In the rows, zero is written as 128.
The same turns and mirrors carry the whole set onto itself, and each row onto the other rows of its family. Which rows share a family with each named row? Give them in list order.
These 16 rows form 4 families of 4 rows each.
Z: [114 170 127 138 134 142 137 152 170 102 101  78 117 131 134]
X: [ 92 164 122 131 151 144 140 142 151 124 139 120 131 105 142]
L: [128 136 107 156 131  99 122 135 174 120  84 105 140 166 126]
T: [136 133 104 175 125 103 131 151 173 109  95  93 143 153 116]
U: [130 127  96 177 134 103 135 150 144 120  99 106 137 159 116]
C: [125 132 122 156 119 112 125 126 146 124 132 144 174 145 132]
N: [116 126 113 153 138 105 136 138 137 136 154 142 145 135 130]
M: [111 167 128 144 137 140 142 140 169  98  93  79 123 119 135]
Q: [112 154 135 126 141 143 138 125 152 118 140 135 132 103 149]
V: [139 141 105 173 117 104 124 158 167 122  94  96 140 156 125]
J: [112 153 137 132 142 152 138 129 151 117 151 126 126 116 151]
W: [106 164 106 158 148 142 138 155 159 108  85  85 123 128 129]
K: [138 124 116 167 124 113 124 135 149 138 144 144 150 139 142]
F: [118 158 136 144 154 139 141 146 185 109  94  93 109 125 123]
A: [116 156 150 145 141 151 143 137 155 114 143 132 142 106 130]
E: [137 119 110 156 127 106 125 137 155 130 142 150 151 137 130]

The rest of the family of M: T, Q, E
The rest of the family of A: L, C, F
The rest of the family of N: X, U, W

